(in the rows, 128 means zero)
The rows of Z fall into 3 groups, which share some directions, and each row is roughly a mix of its group's hidden directions.
Z:
[[162 146  81 137  79 101 126 141  90 133]
 [139 136 112 168  90 110 151  76 164 143]
 [206 114 119 146 139 129 142 136 149  95]
 [175  92 126 120 111 125 137 195 121 139]
 [ 98  93 166 135 134 151  89 162 169 118]
 [121 142  67 102 134 181 112 114 107 115]
 [105 147  80 147 123 159 133 155 185 128]
 [171 100 132 163 143 130 165 176 156 134]
 [ 64 134 154 101 145 111 162 124 105 157]
 [137 113 146 182  90 116 133  94 174 118]
 [117  88 173 111 163  85 152 101 119 133]
 [179 118 108 137 138 172 115  73 140 118]
 [155 121 141 142 165 161 118 189 156 107]
 [109 120 154 146 138 142 169  80 135  75]
 [147 138 167 163 150 150 147 109 187 111]
 [ 86 119 152 156  90 124 140 141  78 160]
 [ 99 141 135  98 165 189 113 155 113 111]
 [109 154  67 119 126 174 112 159 139 141]
 [ 62 117 166 123 134 129 149  84 120 119]
 [182 109 161 141 130 179 145 108 122 101]
 [103 124 177 116 130  76 139 107  85 114]
 [102 136 162 125 141  81 148 180 162 133]
 [125 149 127 133  84 135 130  75  72 144]
 [144 172  90  99 145  86 119 125  84 134]
 [132 142 154 115 103  67 123 173  96 135]
 [153 109  81 124 170 114 178 107 148 135]
 [169 125  86 112 139  93 173 165 134 136]
 [157 110 119 146 106 120 133  50 115 116]
 [158  99 102 146  93 143  87  92 147  97]
 [122 140 132  94 115 110  75 118  67 118]
 [171 126 167 162 115 126 169  87 106 135]
 [155 149  75 109 104 152  82 143 115 105]
 [124 124 180 131 132 103 175  77 111 140]
 [137 108 193 132 139 109 139 130  84 164]
 [189 138 162 168 144 124 108 160 123 112]
 [202 128 142 143 123  81 140 123 117 114]
 [109 106 109 121 156 199 119 116 164 128]
 [118 118 135 165 105 153 169  89 178 142]
 [107 162 140  82 144 159 101 138  76 129]
 [162 139 163 137 129  81 140 183 125 153]
 [132  86 173 153 155 103 162 116 161 147]
 [125 100 143  92 143 158 145  86  72 136]
 [141 128 175 155 110  84 162 106 100 155]
 [147 111 130 129 162  75 177 149 157 144]
 [152 112 101 108 122 190 132 132  77 116]
 [130  80 177 159 140 151 113 155 157 149]
 [104 164 155 156 132 150 175  83 123 150]
 [134 150  81  89 110 135  97 134  76 111]
 [166 180  83 157  95 123 117 145 136 128]
 [129 131 173 101 114 122  80 125  72 113]
 [133 144 133 161  89 137  96  98 187 115]
 [115 115 141 159 129 144 159  80 188 130]
 [168 151 124 175  87 108 156  93 124 140]
 [119 101 100 111 125 175  72 119 140  95]
 [114 153 146 114 149  85  88 162  81 133]
 [165 129 144 144 142 116 173  65 110 127]
 [108 132  99 155 107 110 147 195 157 140]
 [182 116  97 142 123 192 135 124 142 122]
 [ 94 141 143 125 125  60 175 118 117 120]
 [ 84 105 138 136 135 196 119 122 158 114]
 [140 143 128 124  88  92  90  96  75 131]
 [ 92 108 135 128 159 141 162  76 171 128]
 [151 120 147 108 124  57 131 146 102 163]
 [117 114 191 130 119  72 132 103 108 135]
 [151 162  71 141 109 160 117 125 165 106]
 [132  92 165 137 151 128 116  81 176 155]
 [135 134 175 126 146 135  81 186 128 107]
 [145 117 100 119 164 129  99 167 180  98]
 [145 190 100 153 107 110 161 148 156 133]
 [112 124 111 130  96 166 178  80 111 149]
 [119 114 166 155  96 131  75 165 156 144]
 [114 123 189 136 133 101 177  95 129 146]
 [128 163  98  98  94 119 100 143  71 117]
 [187  98 165 162 119  99 127 119 154 135]
 [ 99 113 101 162 102 132 152  68 152 114]
 [192  97 112 127 125 150 145 129  79 117]
 [146 147 163 161 128 101  88 135 182 110]
 [140 114 189 113 157 140 137 160  82 121]
 [100 151 123  94 127 120 101 151  59 122]
 [102 105 122  85 161 173 111 149  92 111]
 [144 160 151 144  95  66 155  99 128 122]
 [127 136 108 161 118 187 136  94 175 126]
 [120  93 175  95 151 123 123 122  75 105]
 [164  97 122 178 119 106 155 124 177 138]
 [146 126 104 116 133 199  82 126 109 125]
 [ 89 108 177  88 172 129 121 137 107 134]
 [188 139 129 143 131 119  70 157 137 111]
 [139 122  85  87 163 159 113 144  85 107]
 [110 160  82 106 126 140  95 181 106 132]
 [163 131  75 113 121 163 122 179 113 137]
 [148  97 182 112 129 113 132 114  70 110]
 [ 88 165 156 131 108 106 130  83  92 153]
 [113  98 152 121 111 103 146 186  93 159]
 [ 89 160 101 153 107 172 102 151 155 110]
 [114 117 168 109 162  78 132 173 104 138]
 [106 103 138  97 124 112 121 102  54 130]
 [ 99 160  79 133 137 180 149  97 140 136]
 [100 142  91 136  90 160  84 157 158 131]
 [116 116 125 161 128 143 160 112 204 125]]
One row of each group comes first, with its name. Which group is each row after those in?
[144 120  74 118 163  91 170 113 106 141] | M
[160  94 150 129 161 172  91 133 167 123] | V
[173 138 152 125 137 128  78  90  85 121] | X

[135 193  88 119 100 158 110 143 111 120] | V
[142  94 130 133 130 112 187 114 175 160] | X
[165 101 139 123 157 171 124 146 169  87] | M
[123 141  81 145  74 159  95 112 128 102] | V
[134 120 167 135 118  49 138 133 136 147] | X
[ 73 173 120 125 124 111 141  80 103 131] | X
[172 129 131 159  92  85 139 166 107 155] | V
[157 138 122 172  87 127 149 170 155  95] | X
[102 134 182 114 141 136 166 106  80 144] | M
[ 84 119 146 101 121 124 107 192 103 144] | M
[190 140  99 134 108 139 168 104  96 132] | X
